(in the rows, 128 means zero)
The same turns and mirrors carry the whole set onto itself and the rows of a family onto each other. Which other rows belong to the same family as each row named below? List them in the order they appear above.
These 16 rows form 4 families of 4 rows each.
Konav: 138	133	122	150	117	138	104	144	137	124	97	99	160	85	120	104	118	129	129	108	126	94	187	122	102
lod: 138	131	119	122	117	122	151	150	152	122	88	111	145	127	120	105	135	138	129	107	117	153	120	114	104
Kekos: 135	132	108	136	126	111	147	137	121	113	78	105	131	139	141	99	135	129	127	117	118	141	129	132	99
sefep: 121	123	118	134	122	149	150	141	140	139	89	122	158	144	128	106	132	150	132	102	132	136	149	149	140
sibif: 139	144	109	152	111	112	127	151	122	110	134	107	120	107	133	86	108	130	127	118	117	120	147	117	92
Kem: 137	125	129	138	115	149	131	149	157	139	114	121	175	120	117	104	145	153	133	101	135	117	157	135	141
Suz: 126	139	120	134	128	139	118	157	153	137	98	150	145	113	119	101	121	164	133	105	132	119	155	129	139
gufe: 130	126	129	154	129	145	131	145	152	151	82	121	161	131	120	112	129	146	137	99	149	121	150	121	142
gefos: 123	142	120	153	112	139	112	155	143	117	115	120	136	84	119	96	101	131	122	118	135	115	185	123	122
Giz: 151	135	120	150	105	110	130	127	122	118	108	88	144	121	136	71	110	127	127	129	113	135	166	114	88
rubiv: 144	137	120	146	129	118	145	121	135	129	89	117	151	139	123	89	137	137	131	107	119	146	115	113	110
furig: 134	122	129	154	112	161	123	142	133	114	83	119	157	113	125	106	117	139	131	110	135	97	190	140	117
Silon: 129	136	108	154	119	119	130	134	108	110	102	86	144	115	133	76	118	122	132	136	132	111	179	134	96
talo: 134	138	96	128	123	123	137	148	136	135	105	123	129	123	117	92	119	151	134	109	105	134	113	119	119
bifup: 126	143	113	138	124	97	133	149	122	125	114	88	152	113	134	78	122	128	133	122	127	129	161	116	77
tam: 144	124	132	157	105	137	115	151	141	134	94	99	151	108	133	102	103	134	132	118	142	107	200	121	114

Which other rows belong to the same family as Suz? sibif, gefos, talo
Which other rows belong to the same family as tam? gufe, Giz, rubiv
Which other rows belong to the same family as Silon? Kekos, sefep, furig

The same turns and mirrors carry the whole set onto itself and the rows of a family onto each other. Which other rows belong to the same family as each row named below? List them in the order they appear above.
These 30 rows form 5 families of 6 rows each.
dilob: 170	120	138	131	157	107	118	107	115	134	137	128	116	129	122	139	145	134	153	148	108	133	144	125	139	76	141	130	145	126	141	127	117
Gigo: 170	114	117	144	175	114	111	128	112	135	148	133	125	128	131	135	145	133	136	145	102	138	148	121	147	83	134	120	141	129	147	134	109
Ritup: 158	114	112	110	120	126	129	140	144	155	141	147	149	131	142	106	153	132	142	172	135	105	162	126	142	89	161	133	112	104	136	105	130
kinet: 161	129	103	150	141	122	125	124	100	115	132	162	151	117	132	138	149	124	147	143	113	108	146	134	148	79	122	96	150	129	147	89	137
Sosef: 170	134	117	136	127	146	108	160	116	151	145	129	134	120	121	137	119	119	143	136	124	100	120	124	152	84	149	95	108	116	96	129	125
Fuv: 135	138	130	140	139	137	132	155	112	148	134	131	132	113	110	144	155	140	121	145	133	108	119	124	140	114	138	87	112	122	103	104	125
mifa: 130	135	130	143	138	131	128	143	118	163	130	132	125	121	110	149	127	150	126	155	135	109	127	122	134	106	151	84	120	132	113	113	108
gezam: 170	137	136	140	159	113	123	129	126	122	142	129	142	133	125	141	143	130	147	147	97	135	130	105	134	96	142	115	140	117	155	113	102
mal: 141	139	122	132	125	137	130	146	114	167	135	148	135	115	103	145	144	136	103	160	135	102	131	131	147	82	137	99	127	141	106	113	119
fugod: 156	110	103	145	127	128	126	139	137	125	143	157	135	150	137	98	145	154	133	169	137	114	131	134	139	112	145	143	138	111	111	101	119
vuk: 141	101	101	123	130	122	118	138	116	146	152	140	134	101	153	104	146	142	157	169	132	110	156	131	142	98	155	140	109	100	127	107	122
sagu: 160	135	112	156	141	122	111	105	111	112	143	149	144	111	122	140	153	139	132	136	110	110	158	131	157	76	133	113	149	104	143	99	126
nali: 139	139	114	143	128	133	128	156	113	152	129	123	116	109	117	138	156	136	134	158	133	113	115	114	145	93	138	83	122	144	107	105	116
rir: 149	106	106	99	106	133	120	138	131	141	146	142	148	127	142	115	153	151	148	172	122	102	161	127	125	101	160	123	122	114	127	104	121
taku: 159	116	108	136	120	121	129	156	115	124	141	150	147	145	144	88	130	146	125	168	125	98	122	126	136	97	138	143	135	112	123	105	119
nogiv: 169	129	131	121	156	118	115	134	101	142	153	130	127	122	146	138	147	136	147	137	104	142	152	124	139	87	141	128	146	141	140	128	112
kopi: 172	118	113	147	118	131	140	144	128	126	134	168	126	131	135	88	144	137	131	157	140	110	138	132	128	98	142	146	126	116	118	103	114
gud: 152	140	94	147	154	135	108	114	100	129	141	147	151	120	107	133	153	135	154	136	120	117	142	117	146	64	152	113	141	113	152	103	121
gotu: 153	131	91	153	152	122	125	115	112	126	124	140	153	121	127	134	150	139	150	145	106	109	151	138	144	75	114	104	141	109	157	109	120
fisak: 150	118	99	102	118	117	123	138	133	166	133	146	146	121	129	106	155	137	152	181	121	112	151	134	140	101	163	117	121	120	144	100	130
rariv: 160	134	113	152	133	135	116	145	118	165	122	147	133	114	127	144	108	128	151	134	127	97	118	122	145	87	152	95	107	109	106	119	114
luk: 165	143	108	139	115	128	105	151	117	154	143	139	146	114	122	134	122	127	154	125	118	102	130	144	134	84	144	101	115	104	95	130	128
Gimog: 164	145	118	126	128	130	112	151	107	146	124	136	140	115	126	137	108	130	131	131	110	117	131	122	143	87	145	97	106	108	90	116	130
mono: 155	122	116	146	156	118	118	114	113	120	128	147	149	118	137	146	157	136	143	141	111	111	141	134	150	64	138	97	146	111	155	101	139
Riget: 147	110	129	149	113	119	131	138	134	116	145	148	136	124	137	92	123	136	125	178	134	110	139	141	134	100	143	128	138	113	131	108	130
Dama: 172	131	106	141	134	121	135	141	127	122	134	155	127	143	140	92	124	153	139	163	131	120	123	149	142	99	150	139	133	114	116	94	113
dorif: 147	108	114	103	122	115	127	145	109	151	143	145	143	126	138	103	158	139	138	176	132	95	144	113	139	89	160	141	117	114	132	97	129
Vuboz: 170	130	115	129	132	130	120	154	120	157	134	144	140	116	145	159	127	137	137	144	111	99	110	125	150	91	135	112	113	113	86	113	106
rupi: 144	141	131	142	134	115	141	152	119	145	148	128	116	114	104	144	158	137	136	157	140	110	133	133	130	107	135	89	116	133	104	102	110
gizi: 172	126	125	144	146	114	109	120	126	133	156	124	125	110	134	141	160	132	142	146	98	127	154	113	153	90	135	125	145	122	150	125	101

Which other rows belong to the same family as Riget? gezam, mal, vuk, gud, Vuboz
Which other rows belong to the same family as rariv? mifa, sagu, taku, dorif, gizi
Which other rows belong to the same family as fisak? kinet, nogiv, luk, Dama, rupi
Which other rows belong to the same family as kopi? dilob, nali, rir, gotu, Gimog

The same turns and mirrors carry the whole set onto itself and the rows of a family onto each other. Which other rows belong to the same family as each row named below? List them in the order they appear above.
These 25 rows form 5 families of 5 rows each.
rosu: 130	98	157	117	112	136	163	130	112	140	135	139	138
gabub: 135	136	158	135	119	122	152	119	110	134	87	155	118
reb: 133	103	150	114	107	126	153	135	103	141	140	128	132
kiz: 100	87	165	130	149	129	136	135	109	139	101	137	128
Sedal: 98	94	159	131	154	125	126	143	100	139	100	144	121
nena: 105	83	155	132	151	134	126	134	105	141	104	137	124
riro: 142	115	136	137	118	130	114	140	106	127	115	148	90
kis: 138	123	156	146	117	106	124	166	120	133	123	137	131
raloz: 122	96	151	114	116	140	161	127	106	141	129	130	134
gomo: 137	100	132	127	114	133	116	136	98	126	119	134	96
Zekid: 132	125	160	141	122	107	131	168	123	136	113	127	133
mos: 129	92	148	112	109	128	155	123	103	141	133	133	127
Keged: 127	127	159	127	127	122	162	119	104	125	88	158	120
Kub: 134	133	155	142	121	109	135	171	119	136	115	140	130
ruvuf: 128	133	163	133	132	123	152	126	107	123	83	160	114
vopo: 135	105	134	132	118	135	118	136	98	133	110	136	86
zofal: 127	100	148	111	109	132	164	137	101	144	132	135	130
zave: 101	88	162	135	148	129	128	137	110	148	102	146	125
taz: 133	139	161	137	125	113	151	129	105	133	89	159	113
Goser: 123	127	161	147	128	107	135	170	124	137	111	138	132
rolab: 143	104	132	131	120	138	116	142	106	126	112	142	94
mim: 131	130	163	126	124	113	151	119	105	124	88	161	114
dedu: 131	117	154	139	126	105	129	171	123	130	121	137	135
Vabo: 100	96	160	132	157	129	138	139	108	138	99	149	124
lafel: 140	105	130	135	117	129	111	144	105	137	120	142	96

Which other rows belong to the same family as rolab? Zekid, zofal, zave, mim
Which other rows belong to the same family as dedu? rosu, gabub, Sedal, vopo
Which other rows belong to the same family as Goser? reb, nena, riro, Keged
Which other rows belong to the same family as kis? raloz, gomo, taz, Vabo

The same turns and mirrors carry the whole set onto itself and the rows of a family onto each other. Which other rows belong to the same family as each row named below? List them in the order they appear above.
These 28 rows form 7 families of 4 rows each.
lonir: 120	118	129	134	127	93	123	124	136	123
sovu: 115	106	140	127	132	104	127	121	143	141
gal: 122	126	110	138	131	131	134	109	146	103
vib: 124	130	106	130	113	135	139	115	145	109
zivu: 128	112	142	120	128	126	109	116	99	118
Kat: 134	142	126	130	119	144	142	130	101	130
zame: 126	136	118	132	118	159	131	118	134	109
sabug: 145	149	137	124	130	149	147	123	120	133
lado: 123	123	122	130	125	143	143	117	161	114
fopad: 120	102	135	137	127	99	132	128	126	126
rafin: 114	115	141	142	126	111	132	133	139	148
beza: 143	144	152	132	129	141	147	120	114	137
tuz: 123	106	133	115	119	117	101	106	122	125
puf: 138	111	149	106	127	133	115	108	108	136
lipu: 148	144	124	130	117	133	151	123	113	124
Koral: 133	148	135	110	129	152	136	135	122	135
fuza: 130	117	152	98	128	133	111	127	116	133
gegad: 130	112	130	118	128	133	117	105	95	129
rem: 134	110	152	112	125	128	114	94	120	130
vibim: 113	118	137	113	133	108	119	132	149	136
Bufik: 131	109	139	110	114	138	107	100	119	136
Pupu: 120	132	122	114	120	142	136	130	160	120
Dal: 114	122	121	141	117	109	137	133	147	133
leko: 125	125	131	134	122	151	127	111	154	107
Lotof: 117	115	139	136	124	105	140	115	146	146
gir: 143	143	144	127	123	128	127	130	100	133
fub: 121	123	127	132	121	154	144	105	150	118
Nub: 148	154	143	131	122	132	139	124	122	141

Which other rows belong to the same family as leko? rafin, Bufik, Nub
Which other rows belong to the same family as gir? zame, tuz, Dal
Which other rows belong to the same family as Kat? lonir, vib, zivu
Which other rows belong to the same family as sovu? sabug, lado, puf
Which other rows belong to the same family as lipu? gal, fopad, gegad

The same turns and mirrors carry the whole set onto itself and the rows of a family onto each other. Which other rows belong to the same family as each row named below? List them in the order they appear above.
These 30 rows form 5 families of 6 rows each.
keni: 108	144	128	140	125	151	133	123	148	141	116	131	137	123	155	126	99	110	142	130
bute: 92	114	132	121	136	139	161	127	130	150	133	126	135	123	102	124	139	166	120	146
rof: 104	120	144	126	134	160	147	129	143	153	132	141	132	116	101	105	155	155	113	125
Tedut: 110	151	129	139	132	147	138	128	147	143	116	132	141	111	155	127	102	114	142	125
dol: 121	152	152	151	124	139	151	103	135	140	133	133	127	137	160	127	109	130	154	131
Deta: 128	150	136	166	132	158	136	114	131	144	134	128	124	120	147	140	107	109	136	127
vuteb: 103	120	137	123	127	153	147	127	134	160	133	130	138	118	102	120	162	148	110	136
numig: 120	145	141	163	135	148	147	113	133	141	138	129	132	130	158	137	96	128	150	140
Voso: 96	116	132	125	137	139	155	133	134	140	129	126	136	130	101	128	133	173	122	145
fal: 92	126	134	122	127	165	151	128	136	152	128	134	137	120	101	116	162	147	118	128
gab: 109	126	140	125	125	153	140	132	141	153	131	134	143	119	108	118	164	155	110	134
bigo: 118	115	144	121	120	157	142	131	129	160	145	137	141	116	108	107	150	158	118	125
Tufib: 96	112	139	122	141	149	158	129	142	145	134	138	132	130	99	113	135	172	123	134
kabi: 119	152	142	155	124	147	137	109	129	140	126	130	114	136	139	140	108	112	136	115
Vub: 107	116	136	142	132	158	162	111	127	144	136	131	119	118	89	115	157	151	132	141
Funo: 108	145	128	137	131	161	135	130	147	144	128	124	145	121	156	132	107	107	145	128
bopoz: 132	140	131	167	127	150	136	113	140	144	128	134	125	125	134	138	110	104	139	119
vulu: 121	134	133	156	127	142	147	109	145	137	129	133	133	130	154	124	97	120	159	143
sebug: 121	118	135	142	140	148	156	119	129	142	131	127	118	107	92	113	153	156	126	148
gabop: 123	135	138	159	131	135	153	109	146	140	132	135	141	129	155	127	99	131	160	138
bemez: 128	137	132	161	121	156	131	110	142	142	125	133	125	129	142	130	109	101	143	128
zakot: 105	107	134	121	129	148	150	135	123	150	141	130	133	125	98	123	122	167	122	128
Muge: 110	156	136	146	135	157	138	126	138	145	128	128	139	116	163	132	101	118	136	133
nagus: 121	110	137	128	136	152	153	126	121	150	139	126	119	99	97	101	136	159	129	136
mitos: 132	137	133	162	131	164	137	112	140	143	136	123	128	123	141	132	116	99	150	131
gotek: 114	112	140	137	144	154	158	119	135	144	136	135	114	116	89	107	147	159	124	136
Lov: 113	113	136	138	138	146	160	113	127	152	137	126	123	111	92	115	155	155	125	148
minud: 118	134	133	151	137	150	151	114	141	138	138	121	138	131	152	131	97	122	164	142
tos: 107	161	142	137	132	145	141	118	135	138	117	127	120	114	157	125	103	120	141	124
Pida: 84	116	132	123	136	151	169	124	133	142	133	130	137	128	104	119	141	167	134	143

Which other rows belong to the same family as nagus? dol, bigo, kabi, zakot, tos
Which other rows belong to the same family as bemez? keni, bute, vuteb, vulu, Lov
Which other rows belong to the same family as rof? Deta, numig, Tufib, Muge, gotek

